[[112 144 137]
 [101 128 121]
 [117 116 100]
 [148 103 110]]
->
[112 128 100]

[[105 117 126]
 [121 149 141]
 [100 101 117]]
->
[105 149 117]

[[111 116 117]
 [115 108 145]
 [122 132 106]
 [118 108 146]]
->
[111 108 106]

[[129 141 124 138 151]
 [131 135 125 137 120]
 [128 125 133 108 131]]
->
[129 135 133]

[[109 150 127 129]
 [142 137 110 111]
 [130 131 119 106]
 [115 118 104 113]]
->
[109 137 119 113]

[[118 117]
 [110 118]
 [153 140]
 [152 141]]
->
[118 118]
---
[[110 150 135 149 145 108 147 111 133]
 [114 149 129 150 153 150 141 142 122]
 [144 104 142 112 107 109 110 115 131]
 [147 146 107 107 111 146 105 101 153]
 [120 103 139 135 107 103 103 116 157]]
->
[[120 103 139 135 107 103 103 116 157]
 [144 104 142 112 107 109 110 115 131]
 [147 146 107 107 111 146 105 101 153]
 [114 149 129 150 153 150 141 142 122]
 [110 150 135 149 145 108 147 111 133]]

[[105 108 121 108 127 131 112 127]
 [148 142 123 145 128 114 141 132]
 [143 139 123 141 130 110 132 132]
 [137 137 132 138 137 130 137 134]
 [100 104 123 105 127 147 119 125]
 [125 127 132 125 129 141 133 128]]
->
[[100 104 123 105 127 147 119 125]
 [105 108 121 108 127 131 112 127]
 [125 127 132 125 129 141 133 128]
 [137 137 132 138 137 130 137 134]
 [143 139 123 141 130 110 132 132]
 [148 142 123 145 128 114 141 132]]

[[134 141 127 114 136 136 126 113 106]
 [110 129 127 133 109 126 126 121 141]]
->
[[110 129 127 133 109 126 126 121 141]
 [134 141 127 114 136 136 126 113 106]]

[[129 124 127 130]
 [132 155 122 132]
 [139 133 124 135]]
->
[[129 124 127 130]
 [139 133 124 135]
 [132 155 122 132]]

[[125 143 148 140 121 149 109 131 149 151 134 147]
 [148 135  99 131 112 143 124 102 124 136 123 146]
 [118 102 110 113 106 115 101 106 153 122 118 116]]
->
[[118 102 110 113 106 115 101 106 153 122 118 116]
 [148 135  99 131 112 143 124 102 124 136 123 146]
 [125 143 148 140 121 149 109 131 149 151 134 147]]

[[126 133 131 131 130 134 126 123 134 124 130]
 [126 128 135 135 119 132 118 106 140 122 129]
 [131 125 138 135 121 133 119 110 141 118 124]]
->
[[131 125 138 135 121 133 119 110 141 118 124]
 [126 128 135 135 119 132 118 106 140 122 129]
 [126 133 131 131 130 134 126 123 134 124 130]]

[[106 115 112 110 105 118 118 116 112 111 118 118 114 116 117 119]
 [110 111 110 102 111 126 127 106 114 109 125 125 110 128 123 125]
 [131 123 131 136 119 113 112 133 110 132 113 113 135 115 114 113]]
->
[[110 111 110 102 111 126 127 106 114 109 125 125 110 128 123 125]
 [106 115 112 110 105 118 118 116 112 111 118 118 114 116 117 119]
 [131 123 131 136 119 113 112 133 110 132 113 113 135 115 114 113]]

[[121 135 122 130 130 131 132 129 133 117 131 129 118 131 118]
 [124 116 119 118 140 128 144 119 140 143 112 154 107 120 152]
 [115 136 132 131 126 120 129 137 128 131 130 138 110 130 111]]
->
[[124 116 119 118 140 128 144 119 140 143 112 154 107 120 152]
 [121 135 122 130 130 131 132 129 133 117 131 129 118 131 118]
 [115 136 132 131 126 120 129 137 128 131 130 138 110 130 111]]
---
[[122 147 153 110]
 [120 141 142 122]
 [125 124 114 137]]
->
[[141 142]
 [124 114]]

[[135 102 123]
 [122 156 109]
 [128 114 120]]
->
[[156 109]
 [114 120]]

[[121 133 111]
 [149 149 129]
 [112 150 106]
 [104 107 147]
 [112 144 130]]
->
[[149 129]
 [150 106]]

[[144 124 115 120 122]
 [140 129 155 103 131]
 [142 130 146 104 127]
 [133 113 130 124 131]]
->
[[129 155]
 [130 146]]

[[130 140 112 149]
 [113 128 103 133]
 [123 143 146 123]
 [125 126 137 115]
 [125 124 119 126]]
->
[[128 103]
 [143 146]]

[[111 113 120 149]
 [141 146 137 120]
 [117 126 117 143]
 [115 121 105 150]]
->
[[146 137]
 [126 117]]
---
[[106 131 146 103 122 139]
 [129 118 112 125 139 123]
 [119 127 127 120 129 132]
 [123 130 136 119 133 135]
 [123 126 135 117 128 137]
 [148 132 123 154 136 117]]
->
[[139 123 132 135 137 117]
 [122 139 129 133 128 136]
 [103 125 120 119 117 154]
 [146 112 127 136 135 123]
 [131 118 127 130 126 132]
 [106 129 119 123 123 148]]

[[126 128 129 126 127 127 130 129]
 [123 138 127 136 121 126 116 127]
 [127 129 128 127 127 128 129 128]
 [129 129 128 128 130 129 129 128]
 [120 140 137 130 132 130 131 104]
 [121 126 121 113 145 113 117 127]]
->
[[129 127 128 128 104 127]
 [130 116 129 129 131 117]
 [127 126 128 129 130 113]
 [127 121 127 130 132 145]
 [126 136 127 128 130 113]
 [129 127 128 128 137 121]
 [128 138 129 129 140 126]
 [126 123 127 129 120 121]]

[[128 126 127 131 131]
 [135 153 140 115 100]
 [132 153 122 148 117]
 [120 137 127 140 127]
 [127 139 126 135 109]
 [130 140 126 131 112]
 [130 117 130 132 119]]
->
[[131 100 117 127 109 112 119]
 [131 115 148 140 135 131 132]
 [127 140 122 127 126 126 130]
 [126 153 153 137 139 140 117]
 [128 135 132 120 127 130 130]]

[[153 123]
 [101 119]
 [114 144]]
->
[[123 119 144]
 [153 101 114]]

[[129 132 126 126 128 128 123]
 [127 123 129 132 128 128 144]
 [127 132 124 122 130 130 108]
 [131 132 128 133 122 121 147]
 [132 136 124 128 125 125 126]
 [131 130 128 135 122 121 153]
 [126 124 128 128 130 130 129]
 [133 129 129 135 126 124 153]
 [122 122 128 123 132 132 114]]
->
[[123 144 108 147 126 153 129 153 114]
 [128 128 130 121 125 121 130 124 132]
 [128 128 130 122 125 122 130 126 132]
 [126 132 122 133 128 135 128 135 123]
 [126 129 124 128 124 128 128 129 128]
 [132 123 132 132 136 130 124 129 122]
 [129 127 127 131 132 131 126 133 122]]

[[121 113 139 118 121 154 143 125 124 148 139 127 118]
 [134 122 153 119 130 108 126 115 130 108 134 133 133]]
->
[[118 133]
 [127 133]
 [139 134]
 [148 108]
 [124 130]
 [125 115]
 [143 126]
 [154 108]
 [121 130]
 [118 119]
 [139 153]
 [113 122]
 [121 134]]

[[122 120 136 138 137 135 121 137 133 136 142 141 121]
 [110 121 141 138 141 116 120 123 146 146 122 137 121]
 [148 146 117 134 116 131 138 128 126 107 134 137 142]
 [122 119 130 127 133 120 131 119 130 136 126 132 126]
 [133 108 125 127 131 121 116 113 136 140 118 123 123]
 [135 129 114 120 116 124 130 128 114 129 130 110 135]]
->
[[121 121 142 126 123 135]
 [141 137 137 132 123 110]
 [142 122 134 126 118 130]
 [136 146 107 136 140 129]
 [133 146 126 130 136 114]
 [137 123 128 119 113 128]
 [121 120 138 131 116 130]
 [135 116 131 120 121 124]
 [137 141 116 133 131 116]
 [138 138 134 127 127 120]
 [136 141 117 130 125 114]
 [120 121 146 119 108 129]
 [122 110 148 122 133 135]]
